One hidden turn or mirror swaps the rows below in pairs. Which row is each named row swapped with?
The rows were stretched afterwards, more along some directions than others.
soko:  -23  106   84 -108  -58  -24   20  240   -1  142   54   85  135  207   97  177 -400   10
gef:    6  135  271 -203   37 -104   63  440 -116   67  246  170 -264  319  238  132 -450  110
gofon:  -24    1  256 -122  -90  102   97  393  -93  133  393    4  106  -66  126  220 -235   57
buso:  -47  123   69  -65  -14   28   47  245  -43  127  133  121  141  183  114  189 -389   21
Fafup:  -57  105   48  -69  -26    9   54  259  -74  154   83   67  158  242  108  203 -390  -28
minam:  226   79  182 -125  160 -133 -115  148  -58   56   19  -73  202    9 -202  370 -325  -57
pezog:  162   -2  168 -107  102 -139  -80  228  -36   41   33  -68  151  -18 -102  360 -278  -77
kun:  103  -97  230  -70 -149  -86  -28  446 -154  -13   78  146  -22  119  137  139 -249  142
Pov:  144   22  224 -233   69 -235  -54  255 -104  -41 -184  126   35  173 -146  253 -405  135
nezo:    7  198  167 -118  129  -53  -24  -98  210  211   80  -65  138  227  -57  121 -297 -124
Pasad:  253   46  237  -25  -23    1 -136   56  110   67  -37    5  154   59  -87  106  -76   40
reb:   77 -117  217  -36 -140  -79  -32  414 -159   -7   91   70  -33  114  149  148 -267  101
gasit:  109   95   59 -106  -60    4   66  344   83  -61    0  -92   27  -33   17  222 -268  210
rigeg:  120  140   55  -99  -68   65   32  370   56  -66  -38  -65   26   -9    2  188 -245  201
bovo:  140  178  166  -91  -56  214   47  290 -128   85  176  -62   99   -9   54  316 -214   72
Fogun:  255   86  216  -52  -37   24 -120  122  122   49  -32   11  154   23  -76  128  -72  110
Lufeb:  138  166  152  -27  -37  244   48  294 -116   56  160  -39  148  -32   40  344 -223   69
lete:   58  -77  314 -238  -22 -225   92  355   85   43  321  115 -145   -9  211  273 -335  124
gebor:  101  274  194 -207  122  -80   76  188   76   20  -53  146   -8  168 -123  162 -348  113
niz:   15   -2  276 -106  -64  115   60  347  -25  214  411  -20  180  -62  128  259 -250  -38
ropu:  173   68   59   21  131    0 -150  140   70  182   58 -190  342   29 -165  254 -230 -107
reke:  -38  -31  226  -99 -117   93  100  388  -72  169  380  -34  127  -50  173  226 -220   33
pil:   12  108   50  -40   24  -51  -21  166  -94  135   29   81  126  255   61  237 -393   20
fulu:  230   48  217   -3  -24   41  -66   60  107   68  -34   22  191   12 -103  164 -110   39
kitud: -120  115   81 -133  -11  -57  146  332  -73  135  148  148    7  279  154  205 -455   22
ren:  144   43  174 -101  124 -124  -53  144  -50   32   60 -101  149  -40 -148  360 -290  -54
lifen:  136  132  183  -64  -73  231   20  306  -57   43  114  -52  169  -62   43  305 -167   50
tuk:   89  142   40 -118  -62   16   83  404   63  -72  -16  -93  -23   10   56  229 -267  187
zul:  -28  131  112 -119   99 -103    0 -174  206  227  129 -119  104  115  -12  122 -217 -147
nedu:   11  140  153 -110  110  -75  -41 -177  204  255   98 -120  203  171  -44  137 -227 -190
biv:   60  -70  309 -268  -50 -220  100  370  101   11  312  121 -120  -36  178  301 -332  168
Rek:  -49   76   27  -74  -18  -27   45  280  -69  137   82   84  109  184  104  225 -410  -25
danet:   30  121  156 -150   67 -116  -28 -146  246  273  108  -86  117  157   12  143 -246 -157
Devut:  114  142  158 -205   63  -65  -36  171  -89   84  -60  -92 -194  315   59  144 -288   27
raros:    3  108   64 -100   70  -69  -22 -129  209  238   60 -149  147  110  -70  126 -202 -217
moder:  122  117   48 -118  -75   20   32  361   89  -60   -8  -75   15   -9   10  243 -262  228
vebed:  101 -113  260 -111 -127 -147  -58  445 -116   -2  140  125  -57   96  161  137 -234  156
saf:   17  108  216 -161   41 -108   59  458 -163   61  170  174 -223  328  226  132 -480   67
bot:   44  -90  293 -223  -48 -198  125  388   65   24  338   91 -133  -25  235  269 -340  151
beno:  135   79    5    0   98   19  -97  218   20  179   39 -212  301   13 -166  280 -268 -117
povi:  -20   68  123  -72  -46   49   35  320  -44  154  162  182  187  172  113  208 -401  -52
katot:  198  134  308 -247   98  -98  -38  300 -104  -39 -136  276  103  212 -132  258 -433  148
roved:  183  142  238 -141    1   85  -73  148  -34  102    1  -16  -48  233   62  164 -235  106
Fafib:   94  254  231 -205  112  -60   85  107  103   53  -22  113   -7  148  -88  126 -312   53
liko:  113  126   67 -108  -76   43   43  365   72  -70  -39  -63   29  -18    3  211 -266  219
Pilok:   62  -88  323 -242  -11 -228   91  371   61   36  327  146 -136   -8  200  259 -333  108
Lus:   22  144  166 -110   83  -15  -36 -178  226  233  116 -103  179   79  -46  128 -201 -163
Zaru:   62  -47  351 -250  -12 -207  120  399   94   12  329  147 -105  -20  214  293 -349  118
pimu:   19  174  189 -113   54  -32  -39 -239  180  192   52 -109  154  118  -61  116 -169  -67
Rulu:  177  106   39   13  151   10 -126  176   23  168   73 -158  275   48 -170  275 -258  -81

bovo pairs with -> minam
katot pairs with -> Devut
nedu pairs with -> Fafup
Pov pairs with -> roved
Pasad pairs with -> kun

One hidden turn or mirror swaps the rows below in pairs. Which row is each named row swapped with?
The rows were stretched afterwards, more along some directions than others.
pire:  -23  412    8 -197  291  148   81  166  286  -60  372 -331 -160  140 -123  -78  -29  213   10
Fam:  -62  265 -119  -37  100  153    7  -83 -161 -122  435 -335  -78  180  198 -203 -127  428   94
mudon:  -22  284   37  -85   35  174   49 -217 -220 -152  342 -319 -157  -16    8 -306 -255  215 -122
Pum:  -14  220  108 -231  153  148  218  -12  231 -156  279 -162  -81  -13  -63 -157 -125  338   96
zum: -135  235  155 -145   75  217    7  131  256 -127  240 -341 -268  350   27   94  -12  183   38
ber: -206  320    4  -23  168  185   87  -56   31  162  247 -303 -185   84   25 -103  -38  426  178
Lapot: -153  397  192  -23  160  309   67  -86  192 -165  322 -228 -139   63   -9 -184 -172  290   81
duvu:   29  366   10 -214  228   19   10  -14   85 -113  191 -498 -159  302  -10 -231 -113  228 -135
kotun: -104  384  160 -208   45   32  104   27   39 -118  193 -177 -103  -49 -253  -87   49  221  131
fune: -282  299   32  -93  216  200    7 -215 -122 -138  279 -284 -193  135  256  -28 -259  285   47
pifav:  128  443   58 -137    4  154    3 -244  -11   10  239 -475 -145  163  -74 -127  -58  128  -20
tiva: -158  287    8 -132  193  188   86  122  101 -332  279 -247  -32  132   43 -208 -199  264   -4
Ner: -171   99   73 -207  161  123   -2  -50  -34 -234  298 -324 -199   75  168 -221 -212  224 -114
semo:   59  229  -39 -136   36   53   56 -109 -190  -35  342 -406  -47   95   61 -398  -93  388    0
Kuvok:  -53  320  270 -313  145   32   51  110  104  -82  295 -307  -79  111  -47 -195  120  325   23
fak: -151   79   34 -101  -63  173    0   69 -134 -310  290 -170   12   91  106  -84 -150  185 -112
ziva:  -94  413  177 -256  176  101  164   83  298  -21  114 -348 -177  269  -13  -12   89  335   75
Muma: -191  251   57 -147  206  179   79 -101  176   13   67 -291 -179  131   25  199  -64  165  106
voti: -200  323  176 -281  273   11  132   60  215  -27   60 -175 -110   51 -223  -42  129  229  100
luk: -112  255  119 -175  172  120   72  -69  119  -35  126 -209 -207   11 -167   64  -77   51   49
nuzer:  135  391   78 -147  -53  127  137 -238  -10  -41  231 -372   49  -23  -94 -425 -147  369  -46
Lem:  -81  216   71 -274  196  147  170  110  228 -174  278 -211    1  -67  -93 -206   21  303   92
fot:  191  296   73 -146  131   77   -1 -110  193 -110   83 -396  -18   67 -300 -208   -3   11 -129
fem: -231  202  180 -134  -62  299  107  -38   66  -58  297 -301 -227   96   85  -20  -43  315  306
lel: -141  311  -83  -88  339  175  -39   18   28 -175  307 -259  -31   64   32 -230 -183  279  -64
sefos:   50  371   92  -76   80  293   31  -28  253 -187  344 -349 -101  161 -228 -319  -50  171  107
pez: -237  320   96 -176  -45  160   36  -29   28 -254  199 -369  -80  181 -125  -94  -73  249  184
pid: -156   17  -14 -117  125  194   72    6   15 -232  293 -293 -129  115  117 -204 -220  301   39
Numat:   18  382  -38 -113  283  179  110 -299  -51   -9  273 -319  -66   -6  138 -306 -179  252  -92
vones:   31  356  -44  -84  190  -25  -27  -83  -18   88   67 -345  -36  126 -117  -46   23  132 -108
rir: -117  449   91 -204  280  133  145   69   23   -1  508 -320  -98  112  251 -321  -71  485  -92
nizit:  -99  240  103 -216  -29  273  107  -87   96 -157  303 -405 -164   93  -55 -141  -25  236   99
Niv:  -43  369  -27  -49  170  130   64 -309 -193 -116  293 -293  -68  -59  -41 -260 -234  182  -52
dek:   -3  145  -19    7  -19  203  -49 -127  -96 -196  286 -244 -169   57 -145 -174 -204   77  -23
dor:  -21  356  -51  -55  123  252   20 -242  132 -107  204 -442 -210   54  -91  -67 -207  110   74
ros:  -90  244   23 -146   36  195  -22 -101  -49 -119  384 -369 -190   72  -13  -74  -73  195  230
fuzu:  -84  376  136 -239  189  202  260   69  204 -168  344 -286 -114   87  -20 -273  -98  415  184
Mesob:    0  270 -120   12   24  145   36 -164 -298  -16  365 -340  -30   16   80 -342 -184  285  -89
lapor:  -18   59   40 -168  111   52  -52  111  178  -40   67 -347  -98  265  -83  106  101  174  157
nimig: -151  285  134 -263  160  182  -20  181  105 -202  414 -282 -194  200   54 -148  -15  333   51
beb:   58  224  175 -192  -23  104   86 -135    5 -113  110 -340   59  -74 -230 -334  -42  192   18
Bafuv: -170  203  -23   12   56  300   99  -86  -28   51  287 -300 -126   -2   94 -110 -124  387  225
Divur: -181  450  152 -128   87  187  104 -117  132  152   45 -376 -183  130  -54   56   24  292  139
lazu: -108  277  137 -102    9  110  -65  -45  -30  -18   65 -238  -41  228   81   86  -26  202 -114
runok:  -75  288  174 -250  348   85   55   -9  186 -106  338 -186 -162   95   13  -97  -17  214  180
rog:  -50  366  139 -153  110   94    6 -278  -12   43  136 -313 -235  137   73   96  -27  229   58
Tuvar:  -29  178  247 -243   50  111   43    6  227 -182   64 -284  -79  144 -109 -141  -30  144  -55
zulo: -134  192   66 -292  267  119  205  123  234 -210  329 -259 -135   72   -8 -192  -52  377  127
livup:   15  469  153 -224  146  191  122 -132   13 -251  416 -329  -33  106  138 -496 -184  391 -212
tek: -255   86   75  -82   53  256   80   30  -37 -101  356 -244 -197  118  186  -70 -135  325   45
vosus:   64  456   23 -213  233   49  164   65  231  -46  262 -340  -29  132 -198 -227   54  343  104
Momov:  -56  430   43   15  -35  272   34 -175   20   93  225 -392 -106  165  -78  -45  -47  280  185
zas:  117  270   56 -132  -14  119   27 -211 -110 -152  252 -402   33   76   30 -478 -146  298 -108
Vafif:  105  328   46  -69  117  207    7 -153  129  -93  209 -302 -148   33 -267  -49  -90   -8   33

Pum pairs with -> nuzer
Niv pairs with -> fem
runok pairs with -> pez
fot pairs with -> ziva
pid pairs with -> semo
Mesob pairs with -> tek

One hidden turn or mirror swaps the rows below in pairs. Which row is each named row swapped with?
The rows were stretched afterwards, more along some directions than others.
fasif: -113   94  -14   29   24  -74  108   58   25  -83  138    4  -47   99   71   17   96 -143  -10 -103    9  -45  -15  -23   -4 -122  -46  -54
ped:  -64   69   46   90  135 -104  132   63 -130  133  117   31  -30  117   -1  -28  106   10   36  -26  -34  -48  -80 -112  -94   10  -90   -9
tos:  -39  103   63  -48  -21   41 -156   26   -3 -161    4   -6   95   42   23  -33   50   -4  122  -92  -19   37 -161   54   65 -134  -52  -38
goz:  155   84   63  -80   26  -91 -159 -185  184  139   -7  -18   19    2 -105 -123  -21  102   -2  -35  -19   26   40  108  -81   66  -23  155
popa: -119  188   69   89  -80  -25    5  -37  -31    7    5  155  -38   -4   50  -29  -90  135   42 -125   81   63 -183  -56   11   52   -9  143
Sol:  -14   13  -21    3  103 -126  -76   34   84   94   33   26  -41  152  -69 -111  -26  145   -7  -81   65  116   35   42  -83    7    6  115
Rar:  128   66  -41  -70  -85  -24 -172   63  -16   62  214   73  121  -86  -17 -146  -55   84   29 -152   72   90  -13  105 -107 -153   98  163
zako:   29 -124  -50  -17   92  -58   85   78   71   56   59  -45 -109   16   32   30   40  -34   52  -54  -63   20   26   95  -25    0  -94  153
kinaf:  -25  181   -9  -58 -161 -158  -49 -189  172  -83   80    4  111   43   53  -55   47  -34  114  -86  -57 -107  -88   95   17  -47   13  139
Zefa:  136  -24   79 -187   44  -10  -75   68   77  127    0   -8  -35  -81 -175  -99   39   53    8   25  128    6  -47   -6 -145   35  -30   32
Lum:   60   68   52 -141   17   64 -127   -3   96  -91  -16   64  -94  -82   40  -27   81  151  -46 -113   83  124 -131   58  102   58   55   45
fov:   84  -94 -103  -75  -16  -60  -60   72   48  100   49  -71   33   78  -40    7   76  -84    7   85  -56   -6   -5 -130 -166  -92  -63  103
lasit:  -24   39   95 -103    7   17 -203   18  -49  -95   11  -37 -111  -73  101  -78   21  183  -31  -23   66   36 -233   90    6  -22  -11  -38
fip:  -18 -166  -52   78  185   33 -109  111  -18   37   -2  -60  -58  -63    6  144   55   48   14   56   44  190    3   14   37   49  -29   -4
kota:  -13  -49 -173   -4   78  -87  -55   92   14   45  145  -15   12   14  -35  -26   44  -17  110   33   56 -127    4   -4   18    5  -61  118
Koreb:  -79   38  -58   -7 -173   35   53   11  -56  135  117  -11   95  -40  -47  -44  -71   44   17   68  -35  109  -25  -36  -15   -3  -19  118
gizi:  -46 -136  130   14    6  127   74   75  -33  -20  -81  -25  -79   -8  -82   30   67  -36  -60   46  -54    4  -39 -127   -3   -7 -129 -102
defim:   27  159   17  -89   76  -93 -162  -24   73  -35   81   15  -75  -63   82  -61  -55   57  -78  -56  134  106  -55   84   89  -37  -19   -2
dun:   48  -28  -96  -21   94  -69  -66 -137  100  103   -3   -8   91  198 -120  -38   39   76   73  -35  111  -21   74   15   67   46   29   84
ris: -117  148   39  -54  -28  -20   38  -15    6   49  120   45  -18  -11   18  -24   -6   41   38  -20  119  -61 -199   56   62   68   70   46
tideg:  -45  181    2  110 -135    3  -92  -22  -64  -84   24   43   93   79   57  -91  -12   55  160 -150   28   73  -89    2  -56 -141   28  130
tar:   27   26  -61    6   34   83 -186   95  -87  -14   33  -88   86  -22    0   28   90  -12   89   37  -22   94  -91 -112  -22  -87   18  -34
Busod:  -35    9   82  -94 -173   -4   55 -196  123   35  -29   42   48   93  -25   41   -2   28  -85   33 -139   63 -100  -61  -60   20   -4  100
Gefam:  -73  -39  125   91    4   50 -112   -7 -203    4   90    4   64   25  -75    1  -17   67   -2  -26    1  -29 -160   40 -193 -133   14   26
dital: -132    9   90  119  -82  122   56   -4 -218    8    7  -11   44  -18 -139  -97  -49   54   -8  -29  -69    1 -154  -14   10  -17   65   24
Dud:  128  -14   83  -79  139 -117 -141  -80  127  221  -73   30    8  102 -100  -51   -2   96  163   -1  -86   36  -74  -16  -36  207  -45  177
Suvi:  101   17   15   70  125  -18 -185   -8   45    1  -87  -20   26   99   -9  -81   92   44   90   14  -19  103   13   59  -33  -16   68  136
moko:  199   27   25 -137  103 -163 -154    9   83   16    3   18   44  -28   35 -112   66   80  164 -113   69   19   15  100   17  107  -11  111
mogok:  -51  -49   24  151  -51    0  -90  138 -211   17  197  -43   78 -101  -70  -57  -54  -13   55  -13  -14   15  -23   62 -114    4   -1   87
kezur:  -35   75  100  -36   55   20  -31 -122  -70   60  -45   84   22  -18 -124  -35  -85  277  -23 -115   65  103 -106    5    7   40  -32   36
neto:  -19  -18   17  -16  -80   48  214 -130  -57  -38   30   41   65   83   10   72   13  -17   15  -25 -130 -100  -30   27   46   -4   29   69
geza:   17   44  104 -112  -57   20   12 -145   89  116   78   27   92  -17  -98  -84   -3   -5  -83   89  -88   50  -34   -6  -93  -22   44  -68
dege:  -89   55   89  -83   95   75  -50   39  -68   32   20  -84  -43 -107 -122    5   59   -1   15   12   31   22 -184  -88    6   56   51  -71
Zikon:   44  -54   23  142   14  -17    4  167 -149   69   16   43  125    1  -52  -45  -82   -7   60  -10   33  212   77  -39 -190 -124    9   76
tulit:   73  -79   58   83  168   34  -30  -27  -73   20  -74   48   34  107   24  -17  -12  117   90 -138  -12   90   74   85   76  111   23   61
ved:  195  -34   25 -145 -114  -60 -236  -94  152  166   58  -13  105  -27  -19  -79 -121  118  111  -24  -18   97  -11  117  -52   30   10  214
Pulot:   46  -88  105  126  -19   -8  -66  114  -81  -80  -31   -3   -9   48   67  -21   31   -8   83 -175  120   94    5   24  -16  -53   24    3
Kem:  -22  -17    7    9    3   54  120   65  -53   35   -6   19  -87 -119   49   84   -1  -68  -25   32 -123   15  -71  -83  -59   61  -41   26
Tef:  -64   10   -9  -70  -29  -57    8    3   69 -178  -73  -23   39   44   34    3   58   59   93 -164   28   -3  -40    0  115   52  -85  -69
gaz:  -56  -61  123  -34  -26   26   83   20  -29   95  -27   -5   44   18  -76  -61  -47  150   40    9  -90  183 -106   46   42  129    8   95
detof:   52 -118   63  -61  -23  -19  -64  123   56 -119  -93   31  -43 -105  -61  -49    6  226   44 -144   56  129  -45   82    4   98   71   35
vin:  -36  -75    4   48   98   52    9   19  153   35 -164   33  -66  130  -79   63   49  -44  -36  132   27  108    6 -145   -3   30  -82   18
Gara:  -99  160   20   94  -25   51 -148  -27  -88 -187   37  -88   48   -4    6  -35  110  -13  -27  -63  -35  -22 -115   -1  -46 -176  -36  -77
vub:  -85  152  -64   54  -44  -17   16  -19  -68  -27   87   28   23   -2   76  -29  -35   48  192 -125   27  -33 -157  121   50    1  138  152
Dani:   28 -129   61  -37  160  -12  -39  -50   81   -5 -122  -43  -86  -61 -128   47   11   71    0  -50   56   34  -84   94   91  118    1   -7
Goko:   82  -65  -85  -19  236  -32 -110   58  -22   43    8  -92   58  -36 -153   60   28    6   17   69  122  126   82   61  -42   23  -42    6
Poz: -122 -126   27   -7  223    8   13   14   35  -88   31  -46  -40   -5    6  157  123   51   45  -31  -45   34 -142  102  199  124  -22  -75
sen:   45  116   18 -114  -24  -23  -69  -19  -67  109   60   81  136  -46  -43  -99  -67  196   37  -54  -29  128  -65   22   51   79  -54   90
saku:   53  137   -2  -81  -56  -65 -162 -105  160    1  161   56  115 -114   18  -58    2  103   70  -97  -43   71  -44   93   73   44   53   36
tivep:  -62 -167  126   86  137   -1  -90   97   28   73  -97  -18  -53   79  -56   61   -7   61  -11   90   66  168  -97   29 -100   70   60   10
zofav:  -92   92   -6   59   -2  -32  -52  -20   -3  101  104   -8   55   65  -96  -96  -27  -59 -124  135  -80   90    6 -142  -71  -56    2  -33
Dudoz:  110  -90  -59    1   96  -88 -132  -57  253   57  -85  -29  -41  142  -33   20   93  -34  155   16    0   -3   65  -15  -29   69  -58  144
vidos: -201   28 -114  110  -11   -2   68  109  -95  -17  142  -26   79   20 -109  -59   43   48   36  -71 -101   89  -50  -37  -95 -129    5   49
ril:  -28 -103  180  -43   58   49 -202  -84  -15   67    1  -54    3  -28 -102   -9 -129  143   -3  -27   11  107 -136  164  -41   27   76   94
Kas:    4  -13   -8   28    1  -22 -111  -60  -49  -94   64  -23  232  136    0  -63   63  -40   84   -1  -87   -4   31   74  -23 -145    5   14
Fuz:   25 -202   89  147   10  161   93  106 -105   97   11   60   28  -35  -98  -38   58   66   25   19  -55  162  -98  -56 -121   -6  123  139
Bosap:  -98   58  -67  -66 -111   59  -90   31  -12  -40   18   29   39 -112  -62  -89 -118  196  -43  -21  -17  113 -113   60  -35  -34   29   81
gokug:   -6  -75   38  -55   53  -71  -72   68  137  -17   73   -1   38  106  -72 -111   29   86  -33  -34   78   76   27  150  -37 -144  -89  -47
gafo:   72   -5    3  -46  -32   29 -127  -20   30   -1 -103  -89   19  104   75  -10   31   47   29  129 -108  137  -54  -52  -14  -34  -94   67
pize:  -40 -144  -30 -107  -94  -11   63  -80  159  -48   13   -8   -4   -8  -25   37   54  108   45  -17   20  -30 -207   65   22   -4  -22  163
lubu:  -27 -201  -30   77   16  -37  -61  116  130    8  -92  -78  -42   57  -44   20   15  -37  146   57  -60   65  -26   42  -85   63   64  102
Pona:   36 -141   18  -50  117   23  -64   80   17  -19  -40  -36   30    6   10  101   92  -27   -7   70  -97   89  -10  -34   60   38 -161  -77

lasit pairs with -> geza
Dud pairs with -> tos
detof pairs with -> neto
sen pairs with -> Pona
ris pairs with -> tivep
Sol pairs with -> fasif
Kas pairs with -> moko
vub pairs with -> lubu
Gefam pairs with -> Zefa

